Where one turn sends some rows of the set: a few examples, then the rows asked:
Nisa: [  3  -1  -4   0 -15  13  -2   3 -29 -43   6  17  -7 -11   0   3   0   3
   3  -9  -2]
Muz: [ -5  12 -23  20 -10   5 -22   1 -16 -24   2  15 -12 -12  -3  -2   7  -2
   2 -16 -13]
Pogun: [  1  -4  -7  -5  11  -8   5 -13  20   7  21  -4   7 -18  -7  -9  18  -2
  34   5   7]
bofa: [-14  14 -15  17   4  12 -18  22 -26  -7 -12  17  -7   9 -12   9   5   4
   7  -4  -6]
Lipi: [  8   3   1   1 -20   7  -4  -6   6  28  -9 -13 -15  -8 -23 -25   6 -16
 -13  -7   0]
lupud: [ -9  -2  16  -2  -6  -8   9 -10   4  33 -27   1 -16 -13 -23 -11  -4  -4
   9  -2  -1]
sibi: [  8   8 -11   6  -4  -6 -14   9  16   9 -25  12  27 -15  18  12 -18 -10
  -6  21   5]
miv: [  4   5  -1 -26  16  -6   6  -7  30  11   2   3  13   1  19  16 -10  11
  -3   9  -8]
liva: [-17   0  -2  -4 -17  14   1 -21 -14   2   1 -20  19  30  -4   2  -7 -13
   5   5  -7]
ser: [ 12  -6 -10  11 -14   5 -16  10 -25 -29  -3  17 -15  -5  -9   9  -8   4
  -9  -8  -5]
bina: [  4   4  -4 -20  13  -9  -1 -10  34  15   1   1   6   3  18  16  -2   7
 -11   8 -17]
lugig: [ 10  -2  -7   0  16  -7  24  -7  21  12  14  13  -5  -6  26 -14 -12  -6
 -11   8   6]
Tagi: [ 12   5  -4 -24  11  -5  -4  -7  33   7   8  -7  10   1  18  12   1   6
 -17   8 -13]
Vof: [ 13  -1 -10  -4  16  -2  22   0  20  13  20  10  -3  -4  24 -16  -6  -3
 -18   8  11]
dide: [ 16  10   1 -18 -11  25   7   0  -2   8   0 -14   4 -23 -24 -31  -6 -12
  -4   0   8]
duro: [ -6  12 -24  10   3   4 -11  18 -22  -6 -12  33   1  -7 -10  10 -16  16
   6 -11   4]
gakud: [ -6   7  12 -17   3   8  21  -6  -2  16 -18  -2   4 -28 -24 -17 -17   3
  20   2   6]
refip: [  2  -7  -6  -7   4  -6   1  -4  17  16  26  -2  12 -11  -8  -4  28  -1
  23   4  19]
pako: [ -1   7  -2   7   0  18  -6  16 -32 -34  -5  11  -9   5 -10   8  -4   3
   9   1  -7]
Luno: [ 11  -4  -6   0  12  -7  22  -5  20  15  14   9  -7  -2  25 -14  -7  -7
 -18   8   7]
voz: [ -2   5 -24  23  -5  -4 -20   8 -14 -16 -13  24 -17  -7 -12   7 -13   8
   3 -12 -14]
maso: [ 20  -3   2   0 -14  -5 -12   5  12 -11 -22   4  18 -13  19  13 -20 -14
 -11  24   0]
kalu: [ 14   4 -10   9  -7  -7 -20   0  19  -4 -23   7  19 -17  20   9 -19 -14
  -7  20  -5]
Laro: [-13   4  -2  -3 -11   6   6  12 -33 -12  -2  35   3  -6   0  13   0  12
   9  -9  13]
movo: [ -4  14 -14  18   1  13 -17  15 -23 -25  -8   8 -12   4 -12   4   3   1
   6  -5 -16]
Did: [-21   4 -10   2 -11  12  -3 -26  -9   2   1 -21  14  25  -5  -2 -13 -13
  14   2 -14]
pum: [-19   7  -9  -6 -11  16   2 -17 -15  10   3 -18  25  28  -7   4  -5 -10
   5   3   0]
bugo: [ 10  11   4 -16  -4  22   7  -1   0   6  -1 -19   7 -29 -29 -24   1  -3
  -4  -1   9]
Figu: [-23  13 -16  -2  -7  14  -4 -22  -8   9   1 -19  25  22  -6  -1 -10 -11
  12   2 -10]
Dalab: [ 10   5   0 -30  14   1   4  -5  30   2   8  -4  15  -2  18  15  -5  10
 -11   9  -7]
dula: [  3 -15   6  -6   4 -15   9 -19  16   4  18  -3  -4 -11  -4  -3  16  -6
  33   6   4]
let: [ 10   2 -10   0  20  -2  25  -3  21  10  18   9   1  -9  25 -15 -11  -3
 -11   7   7]
tob: [  5  -1 -13  -1 -11  12  -7  22 -31 -20  -2  25   3  -6  -9  11 -10  13
  -6  -6  12]
mese: [ -2   9   7 -19  -5  16  23  -4  -2  19 -14   3   5 -21 -18 -24 -23  -5
  19   2   6]
fef: [-11   8  -3   6  -1  11  -5  24 -35 -13 -12  20  -5   9  -8  14   0   8
  10  -2   1]
sor: [ 14   1   1  -6 -10  -2  -9   9  10   1 -22  10  30 -12  21  16 -18 -10
 -13  22  13]
Zib: [  3 -17   8  -8  -3 -14   6 -11  13  14  24  -1   2  -4  -4   0  25  -3
  22   4  16]
nipap: [ -9   3   7  -4 -12  -3  11  -7   3  39 -25   7 -14  -7 -18 -18 -11 -10
  11  -4  -2]
rez: [-20  15 -23  18  -7  -1 -17   9 -20   3 -10  32  -5  -4  -3   6   8   6
   7 -18   2]
nagap: [  7   1   7  -1 -15   4  -6  -5   6  23  -9 -17 -12 -14 -27 -18  16  -9
 -14  -5   2]

ser goes to tob
rez goes to Muz
And these:
movo goes to pako
nagap goes to bugo
kalu goes to maso
Luno goes to Vof
Did goes to liva
nipap goes to Lipi
Dalab goes to miv
dula goes to Zib

Where one turn sends some rows of the set: a few examples, then the rows asked:
vutog: [ 10  -9  16 -11   4  13   6  -6   0  -7  -7  -4 -16  -1   1  -6  21  -8
  -9  11 -15 -36  -2 -10  13  -7  -4  17 -16 -15 -19  20 -35  20 -21  -2
   1 -17 -11  10   2]
Ruzur: [ -4 -22 -11 -20  34  -3  16  -5  12   2  28 -22  -7   2  -5   6   1  16
   5 -10  12  -5 -10 -20 -12  12   7 -10   2   2  20 -16  18  -1 -26  23
   2  -9 -15 -19  10]
metag: [-15 -18  15 -16   6   5   9   2  10  12  18  10   9  -4  -2 -17  18 -59
  12  -3   1  -5   4  -7   6  -7   7 -20 -11  16  14   5  12  -4   8  16
 -19  20   9 -16   9]
kudef: [ 15 -36  16  10   4 -10  -7  -3 -19  -3   9   3 -12   4 -16   3  -6  19
 -34  -6  18 -20  -6 -28 -11  13 -12   4  16  11  -1 -13   9   6 -18 -22
  17  22   4 -18  -2]
kag: [ 13 -14  -5 -30   7  15  24 -20   6 -14   7  11   5  -7 -16  -4 -15  17
   5  14 -14  -2 -13 -26  16 -15   4 -13 -30 -10  12   5   7  -6  19  20
 -19   8 -14  -6  21]
Zive: [  2 -25  17   2  14   4   1   0  13  16  13  11  14  -5   2  -9  22 -55
   7  -6  -4  -3  -1 -14  -6   3  12 -27 -23  21   7   4  12  -3 -12  12
  -6  12  18  -9   9]
niz: [ -2 -12  18  -1 -17  -1  -3  15 -14   0 -18   9   4  -3 -22   3 -11 -18
  14   2 -22 -24  -8 -17  14   4  -3 -41 -13   0 -12 -19   8 -18  25   2
  -9  35   7 -19  12]
Rezos: [-11 -26  12 -19 -13 -10   1   9 -20  -5  11   3 -20   0 -14  -6  -4   6
 -24  -6  22 -17  -5  -7   7 -11 -13   8  33  -6   1 -10   7   0  14 -19
  -1  24  -8 -27  -5]
faro: [  6 -16  19 -15   5  14   0 -19   1 -16  -3  -3  -6   8  -7  -8   7   5
  -8  11  -5 -51   7 -25  18   6 -18  25 -16   3 -11   9 -31  17  -5  -7
   3  13   6  12   8]
dof: [ 19 -30  20   8 -11  -9  -7  -9 -24  -7   0  11 -15   1  -9  -9  -7  12
 -37   9   6 -23  -2 -23   0  12 -27   6   9   7 -11  -2  -3  16  -7 -19
   3  24   0  -7   8]
vem: [ 25 -20  -5 -19  14  13  19 -23   6 -13   9  12   7  -8 -15  -2 -17  23
  -4  14 -13  -3 -15 -29  10  -7   2 -10 -39  -3  11   4  11 -11   4  17
 -13   7 -13  -5  21]
gufa: [  7 -20  15   8  -4  -4  -8  15 -11  -3 -23  13  -1  -4 -19   8  -9 -12
   9  -4 -18 -27 -17 -28  10  13   2 -42 -25   5 -16 -19   7 -20   6   3
   2  31  13 -18   8]
diz: [ 22 -20   2 -19   4  12  24 -21   4  -7   5   7  11  -9 -15  -1  -7  20
   7  20 -24  -4  -8 -27  11  -6   6 -18 -38  -8   9  -3   8   5   6  18
 -11   0 -12  -6  27]
bav: [-13   4  -2 -15  37   2  19   3  -1  22  -9 -31   1  14 -22   1  -8 -33
   7  14  22 -25 -11  -3  -3   5  21 -16   7   4  20  13  -8 -22 -12  -5
   2   5  -4 -12  -7]
teka: [ -1 -10   9  -1 -14   1  -6  17 -11   1 -26   2  -5  -2 -25   8 -19 -21
   9   4 -12 -20  -2 -16  13   3   4 -42 -10   2  -9 -25   4 -20  17  -3
   2  32   7 -19   7]
pigov: [ 12  -5  21  -4  -8   7  -1 -16 -18  -3  -5   7  -7   9  -3 -14  -7 -11
 -18  25 -20 -25   6 -14  13 -13 -23  23  -2  -2 -14  20 -26   6   6 -12
 -19  12 -13  11   7]
veme: [  1 -20  -2 -12  34  -4  16  -4  15   2  21 -21  -8   9 -14   9   3  13
   0 -11  23  -4 -14 -23 -10  15   5  -4   9   0  20 -17  15   1 -29  12
  15  -2  -9 -22   6]
memup: [  4 -14   8  -2  -6   2 -11  16 -11  -3 -25   5  -7  -3 -28   7 -27 -16
   6  -5  -3 -21  -7 -19  16  10   2 -32 -11   5  -7 -20   3 -22  15  -4
   5  42  11 -20   3]
Pab: [  4 -13  -5 -10  11 -16  20   0  -3  16  25 -17  -4   0  -1   5  -5   2
   1   8  -4  13  -7  -7 -17   0   2 -11  16   1  16 -11  26  -8 -13  20
 -17 -15 -31 -16  11]
labo: [  2  -2  10 -12  31  20  17 -12   6   9  -6 -33  14   9  -1   5  12 -26
  11  28  -9 -36  -1  -4  -2  -2   9   5  -9   8  12  16 -20   0 -21   9
  -6 -22  -8   6  10]
Zotap: [ -1 -23   7  -3  23   9   2   0  13   4  21  16   6   3  -1 -17   5 -50
  -1 -13  11 -10  -5 -19   3   3   6 -16 -16  21  14  15  13 -17  -6   9
 -10  26  16 -16   5]
posa: [  6  -2  17  -8  -3  -3   2   0  -3  -9  -8   2 -21   0   2  -5  23  -2
 -18  14 -15 -31  -8 -18  19 -10  -1  11 -20 -18 -23  10 -33  13  -7  -8
  -2 -11 -13  14  -2]
Sosap: [ -6 -18  14 -16 -16 -15   1   4 -18 -12  -2  11 -32  -2  -8  -8   8   5
 -32  -1  13 -23 -19 -10  14 -11 -14   4  14 -11 -10  -1  -9  12  10 -18
  -7  22  -9 -15   0]
Pofeg: [ -5   8   2 -22  28  16  18  -8   4   6  -1 -23   2  12   3  -5   0 -30
   7  23  -1 -31  -7   2   7 -13   7   8   5   0  15  27 -20 -14  -9   8
 -18 -10 -18   2   3]
reder: [ 11 -15  10   5  -5   0 -12  16 -10  -1 -27   3  -4  -4 -25  10 -20 -14
   6  -2 -11 -20  -7 -26  13  10   5 -39 -16   4  -9 -26   2 -20   9  -2
  11  32  10 -17   6]
Bur: [ -7 -19   4 -22  16   4  20 -13   0   6  26 -20   4  13 -18  -2 -18   0
   5   7  17   0   3 -11  -8   4 -16   4  34   9  31 -14  22  -5   2   8
 -10  14 -17 -25  12]
pafup: [ -2 -31  29 -14 -20 -10   1   0 -14  -9  -8  -4 -15  -8 -12  -4  20  11
 -19   9   3 -35   2 -10   5   6 -15   1   7  -6 -11 -20 -15  38   1 -13
   9  14   7 -11  10]
limut: [  1  -2   6   0  36   0  16  -1  -6  29 -13 -27  11  17 -21   0 -13 -31
  -1  22  11 -19  -6  -5 -14   9  17 -15   5   7  21  17   1 -23 -24  -7
   3   3  -4  -8  -3]
Tadu: [ 11  -7  17 -13  -6  15   6 -11 -13  -4  -1   4 -12   8  -1 -13  -4 -17
 -12  21 -19 -27   3  -6  12 -14 -19  22  -2  -6 -15  30 -29   8  -6  -6
 -16   1 -19   7   5]
purar: [  0 -16   9  -3  -2   5  -5   9  -8  -9 -16  15  -2   0 -24   1 -18 -13
  10  -8 -13 -31 -13 -27  19   7  -5 -32 -16   7 -10 -14  10 -26  17   1
  -4  43  14 -20   7]
tof: [ 15 -18  16 -16   8  23   1 -20  -1 -13  -2   0  -7   7  -8  -7   1  -4
  -7  12  -7 -44   6 -13  13   3 -18  32  -9   1  -9  26 -34  15 -14  -4
  -1   3   0  11   9]
naf: [ -7  -5  10 -13  29   3  20  -1  -2  27 -15 -41  14  12 -25   5  -5 -34
  15  27  13 -26   3  -1  -8  11  20 -14   8   9  23   6  -6 -10 -14  -2
   5   5  -2 -11  -1]
Kaluz: [ -4 -35  32  -7 -18 -17   2   5 -18   7   3 -12  -7  -9 -14   6  21   8
 -15   4   2 -16   5  -9  -9   4   0  -6  20  -4  -7 -30   3  25   3 -13
  13   5  -3 -22   5]
vosur: [ 11  -2   0  -3  40  19   9 -17   3   5  -2 -22   6  19   0  -1  -7 -22
  -3  24   1 -32  -5 -11  -3   0   0  13  -3  16  16  29 -16 -18 -28   3
 -13 -10  -9   7   5]
ruru: [  1 -16   9  -5  10 -15  21   3  -3  17  19 -22  -4   4  -4   7   6   1
   0   7   0  17  -6  -2 -20   0   5 -11  22  -4  14 -17  25  -1 -16  12
  -5 -12 -27 -17   6]
Kir: [  0 -22  -7 -24  21   3  17 -18   2   8  32 -24   3   6 -15  -1 -21   8
   9   3   9  -1   9 -13 -11  10 -13   2  19  11  33  -7  22  -8  -4  19
 -15  14 -16 -21  21]

pafup goes to Sosap
gufa goes to niz
And these:
reder goes to teka
Tadu goes to tof
Zive goes to metag
Ruzur goes to Pab
diz goes to kag
veme goes to ruru
Pofeg goes to vosur
limut goes to naf
Rezos goes to kudef
pigov goes to faro

Where one turn sends some rows of the set: a few examples, then the rows asked:
zofab: [-42  12  29   2 -12 -11  25   8 -28   3   9   6 -19  14 -23]
Ros: [ -6   2  42   0   9  -5   0 -13 -11   6   9   3  10 -26 -25]
zekaz: [-16   3   5   2   7   4 -16   0   1   6 -11   3 -32  22  -4]
radek: [-14  16   4   3   6   8 -18  13  -2  -9  -4  -7 -19  23 -10]
big: [ 18  11  29   5 -13  -7 -21   8   2   9  11 -11  -5   7 -22]
veb: [  7  23  44  -3  -3  -9  11  -9  -2  13   0  -5   8 -19 -28]
fup: [-19   5  35 -30   4 -20 -20   1 -10 -12 -26  -8 -19  11 -14]
gam: [  2   5  25   9  15 -18  18   4   7  13   6  -3   6 -23 -26]
mozo: [  2  -6  49   7   7  -8  20  -9   5   9   0   2   2 -15 -22]
pas: [  5  -3  45  10   0 -10  19  -7   1  18   6  -6   6 -17 -17]
mege: [ -8  -3  16   4 -12   8  -7   6 -31  19  19  19 -27   5 -11]
Vegok: [-26  26  25  -7 -17 -12  20  14 -43   4   6  12 -19   0 -13]
fuvol: [ 18  -3  26   5  -7 -11 -16 -10   0  21   7  -8 -13   9 -15]
dar: [-22   1  25   1  -9 -18  23  24 -49   9   5  11 -15   3  -7]
sude: [-16  25  17 -28  16  -5  -7   1 -11 -13 -29  -9 -13   7 -10]
Meda: [-27   6  29   3 -22 -17  27  22 -34  -2   7  12 -19   8 -18]
roga: [-24  -3  35  -4 -15 -20  26  15 -40   3   6  10 -24  14  -8]
Lif: [-30   1  27 -10 -17 -12  24  21 -42   9   4   8 -24  13  -8]
kozug: [-19   9  20 -13 -11 -25  25  28 -30  14   9   2 -24  11 -24]
loso: [-15   4  19 -25  27  -4  -2  13 -10  -4 -35  -8 -13  15 -11]
pade: [-17  -9  29 -31  23  -3  -5   5 -12 -15 -29  -1 -19  10  -6]
lek: [ -6  11  15   8 -14   6 -15  21 -29   4  22  12 -16   0 -12]
Pilev: [-16  -2  24 -27  20  -5  -9   4  -3  -7 -35  -5 -16   4  -2]
Tar: [-10   3  16 -34  19 -14 -12  20  -8  -6 -25   3 -18  -7 -13]
bab: [ 12   0  48   5   4 -16  13   3   2  18  -7  -4   7 -15 -24]
zupo: [  5  -1  42   2   7  -3  13  -4   5   5   3  -3  12 -18 -31]
pofo: [-15  -1  18 -30  15 -11 -10   8 -16 -21 -28  -6 -13   9  -7]

dar goes to loso
zekaz goes to fuvol
And these:
zupo goes to Meda
mozo goes to roga
veb goes to Vegok
lek goes to radek
kozug goes to Tar
Lif goes to Pilev
Ros goes to zofab

